In the rows, 128 means zero.
One turn moves each row of this set onto another row. After a few examples, where does it send each row asked below?
z341: [160 114 117 117 107 138 132 142 121 125 168 116 130]
z365: [132 140 102 131 143 149  98 131 126 140 150 126 152]
z300: [132 109 142 119 133 128 142 134 112 171 109 144 133]
z978: [116 108 132 143 153  99 139 158 118 126 139 136 123]
z471: [120 100 109 123 134 115 147 131 116 175 114 138 138]
z804: [146 109 118 119 138 114 134 133  98 134 109 137 158]
z447: [123 103 107 133 111 136 154 148 117 124 172 134 116]
z653: [118 128  92 118 138 141 113 157  97 133 146 107 153]
z758: [140 117 119 118 108 164 123 125 123 134 159 120 120]
z436: [140 136 142 139 108 116 132 167 133 144 146 149 125]
z831: [119 140 100 148 124 146 119 133 120 177 140 116 147]
z19: [117 118  94 126 124 143 154 139 117 114 154 141 114]
z516: [140 118 124 115 111 136 143 131 134 121 167 118 115]
z728: [134 105 102 129 100 132 114 129 140 144 153 128 117]
z189: [144 108 128 124 131 127 139 133  99 141 102 135 160]
z821: [123 121  96 132 121 145 163 152 125 121 163 126 122]
z140: [129 142 103 126 141 148 115 155  97 128 153 113 155]
z251: [139 120 121 132 134 119 147 133  94 132 107 126 162]
z812: [113 131 145 134 131 106 138 157 138 145 161 125 120]
z21: [110 110 137 152 133 102 149 163 113 144 137 146 133]
z625: [105 104 125 146 142 100 150 161 131 138 134 131 124]
z20: [135 133 104 147 134 134  94 134 125 143 136 139 158]
z658: [137 112 112 137 132 115 139 142 112 138 102 133 166]
z276: [122 113 156 129 122 123 147 161 131 156 160 120 119]
z470: [110 126 153 129 119 132 136 160 128 147 152 134 108]
z689: [125 131 105 125 141 157 106 158 101 137 151 112 156]
z502: [153 117 128 120 130 121 151 151 108 184 131 123 141]
z72: [129 114 106 125 134 145  93 137 126 164 136 132 155]
z311: [ 96 118 133 145 141 102 137 152 121 130 132 141 123]
z367: [107 139 138 135 119 124 158 171 118 153 154 125 124]
z825: [145 125 102 115 113 147 140 121 135 131 167 132 127]
z170: [130 114 114 110 141 124 138 128 113 169 107 137 153]
z342: [126 139 104 121 141 132  97 144 122 162 141 122 162]
z656: [138 125  91 125 136 142 114 162 111 130 148 111 161]
z840: [117 118 135 129 121 130 149 134 117 177 110 136 149]
z988: [102 109 146 145 142 108 134 158 125 136 135 138 120]
z241: [148 125 121 129 110 159 128 133 136 130 168 137 131]
z258: [133 119 129 115 120 111 155 127 118 164 111 135 149]
z800: [128 126  90 140 125 150 111 152 101 134 160 121 158]
z164: [120 109 106 125 120 155 155 134 120 124 159 129 112]
z785: [140 103 110 135 131 119 133 138  92 154 115 133 168]
z165: [104 134 151 126 127 110 149 162 127 149 136 129 126]
z31: [116 112 101 120 124 142 158 136 114 123 162 119 111]
z609: [132 132 122 133 141 152  95 134 113 162 130 126 153]

z19 turns into z653
z728 turns into z831
Where do these go?
z658 turns into z625
z840 turns into z276
z165 turns into z516
z470 turns into z758
z367 turns into z341
z258 turns into z812
z140 turns into z804
z164 turns into z689
z21 turns into z447

One turn moves each row of this set onto another row. After a few examples, where does it send each row asked below?
z357: [141 133 124 111 115  85 140 147 100 120 110 150 121 131 138 128 132 124
 132 132 107 130 158 118]
z560: [136 146 146 129 117 132 128 128 122 156 142 119 143 121 129 119 132 129
 117 173 112 108 116 108]
z141: [125 142 146 152 145 131 109 135 104 127 138 102 147 144 130 132 134 117
 120 139 105 168 133 118]
z129: [124 102 124 154 122 141 143 138 134 143 136 120 127 134 111 106 145 119
 150 127 167 123 131 145]
z539: [149 132 119 111 115  86 128 145  99 122 106 148 124 120 135 135 123 125
 126 127 111 128 151 115]
z9: [124 124 109 148 139 130 135 126 141 126 133 107 139 120 135 119 136 110
 138 104 172 129 106 129]
z88: [147 156 143 140 145 144 121 128 101 133 133 123 141 115 130 128 133 124
 107 143 110 158 115 125]
z150: [146 132 121 109 112  86 135 148 101 124 107 150 122 124 135 131 127 127
 128 134 110 123 156 116]
z446: [106 113 134 130 111 126 114 125 144 105 137 104 103 161 136 129 115 139
 146 130 126 104 144 104]
z686: [121 118 146 130 118 148 134 130 126  99 134 130  86 159 127 118 130 143
 144 129 119 130 154 135]
z959: [125 103 119 129 106 140 102 142 149 148 119 122 153 105 118 142 110 126
 127 143 129 105 127 120]
z793: [ 98  99 126 148 124 133 105 151 145 123 125 107 154 147 122 143 125 112
 143 126 115 148 151 129]
z77: [131 127 136 114 106 144 136 119 140 115 134 132  90 132 135 118 120 148
 134 140 129  90 129 117]
z781: [107 107 138 128 105 147 146 150 149 140 131 136 139 137 120 118 141 123
 143 158 112 116 148 145]
z95: [134 113 117 158 137 145 132 133 125 130 128 120 130 120 116 117 139 116
 139 105 169 145 121 147]
z944: [117 144 131 117 131 133 140 115 142  86 136 118  97 146 157 123 127 135
 134 116 123 122 123 115]
z291: [144 135 134 122 129 157 123 118 120  96 123 137  89 122 133 129 117 146
 122 112 130 132 127 132]
z829: [132 130 121 122 122 132 104 114 139 102 126 111 106 124 141 140 103 143
 125 114 135 106 116 100]
z654: [130 135 158 147 129 143 128 139 102 141 143 120 137 146 118 118 145 125
 127 161 103 152 145 132]
z376: [123 127 118 148 140 138 154 129 135 123 136 119 130 128 132 108 149 112
 141 109 165 140 115 145]
z40: [135 122 149 150 120 135 100 138 104 155 137 110 147 136 109 131 125 128
 124 161 112 135 140 115]
z554: [135 104 137 135 109 147  98 127 122 116 124 123  95 138 113 135 106 150
 134 126 131 114 147 120]
z61: [132 122 113 141 126 137 146 125 142 139 135 119 133 110 128 110 138 118
 137 120 174 111 105 133]
z799: [145 127 118 116 115  84 119 147  99 123 106 141 127 125 132 139 121 124
 127 126 110 129 157 111]
z948: [124 100 115 154 119 132 124 134 138 146 134 108 137 127 114 116 132 116
 147 120 173 113 124 129]
z533: [136 111 130 139 126 163 119 148 126 129 114 144 138 110 110 137 127 125
 124 126 119 154 141 157]
z147: [134 132 118 116 119  76 126 146 103 114 109 135 130 135 142 137 126 120
 132 124 108 133 156 108]
z556: [115 104 120 161 132 134 133 137 133 129 136 108 135 142 118 115 143 111
 151 111 165 142 132 140]
z960: [139 130 117 114 116  77 122 145 104 119 107 136 131 128 139 138 121 122
 130 125 112 127 154 106]
z290: [121 132 110 133 141 138 109 134 146 113 118 115 157 107 142 150 117 113
 119 108 122 149 111 124]
z288: [121 121 132 138 134 137 103 125 126  87 127 109 101 151 135 140 114 137
 136 102 126 146 141 117]
z466: [104 135 131 130 139 144 153 143 146 105 129 129 142 138 146 124 147 109
 134 123 108 160 134 149]
z811: [ 95 129 118 121 121 120 137 137 169 123 135 107 158 134 151 131 131 111
 137 138 117 110 120 113]
z76: [114 113 116 145 123 126 145 130 149 138 141 107 137 133 130 109 143 113
 148 125 169 108 116 128]
z368: [115 132 148 142 118 121 118 134 124 149 148  99 151 149 128 123 134 122
 129 170 107 120 133 102]
z996: [127 167 143 131 142 128 140 123 120 127 144 111 146 130 149 119 142 117
 116 150 104 142 110 113]
z601: [135 136 122 109 116  80 141 146 106 116 112 144 124 134 143 128 132 122
 133 132 105 128 155 113]
z589: [131 141 123 112 123 151 150 133 151 130 123 144 141  96 140 125 133 124
 117 139 120 116 108 140]
z543: [133 154 134 134 134 122 110 122 122 141 139 100 155 119 140 133 122 121
 111 150 115 124 105  95]
z328: [132 131 121 113 115  77 134 147 107 116 112 138 127 139 141 132 131 120
 136 131 107 128 159 110]

z357 turns into z150
z61 turns into z95
Where do these go?
z560 turns into z88
z288 turns into z446
z533 turns into z959

One turn moves each row of this set onto another row. After a few examples, where does it send each row asked below?
z177: [134 129 162 109 141 133 148 128 100 107 120 114 139]
z816: [133 125 168 111 140 140 148 126 105 107 126 123 134]
z827: [110 138 140 119 110 118 115 120 139 134 138 156 106]
z875: [124 100 111 132 125 156 153 149 136 118 135 133 134]
z70: [127 125 132 139  98 157 140 123 110 145 155 109 129]
z596: [119 134 133 127 114 109 116 123 107 167 132 134 125]
z206: [127 114  96 132 128 138 151 150 117 124 119 110 147]
z135: [157 127 125 118 138 102 125 121 152 139 124 143 119]
z649: [120 115 104 127 126 148 151 147 144 101 125 129 132]
z462: [121 122  95 128 127 138 150 148 131 105 115 115 141]
z940: [159 122 125 122 138 102 126 122 144 150 125 139 125]
z949: [160 128 121 120 138  97 124 121 143 147 121 136 127]
z952: [107 153 127 115 112 104 113 119 133 128 123 141 113]
z584: [157 130 120 118 139  99 124 120 149 139 121 138 124]
z863: [134 125 166 112 141 137 148 127 100 110 124 118 137]
z325: [131 132 162 108 141 133 148 127 106 101 120 117 136]
z287: [117 125 145 126 112 121 117 122 122 158 145 152 113]
z714: [113 151 122 120 114  99 112 121 113 147 119 127 125]
z224: [116 148 123 127  97 152 136 120 138 103 143 113 118]
z720: [125 142 117 136 101 143 136 124 104 139 138  92 137]
z671: [117 156 112 128 100 138 134 122 121 113 130  96 129]
z912: [122 129 137 134  97 163 139 122 133 121 157 122 118]
z669: [132 129 165 109 140 137 148 127 109 100 123 121 133]
z705: [129 100 108 135 126 149 153 150 120 133 131 122 144]
z623: [158 122 127 120 137 106 126 121 149 145 127 144 121]

z287 turns into z596
z863 turns into z177
z135 turns into z623
Where do these go?
z649 turns into z875
z671 turns into z224

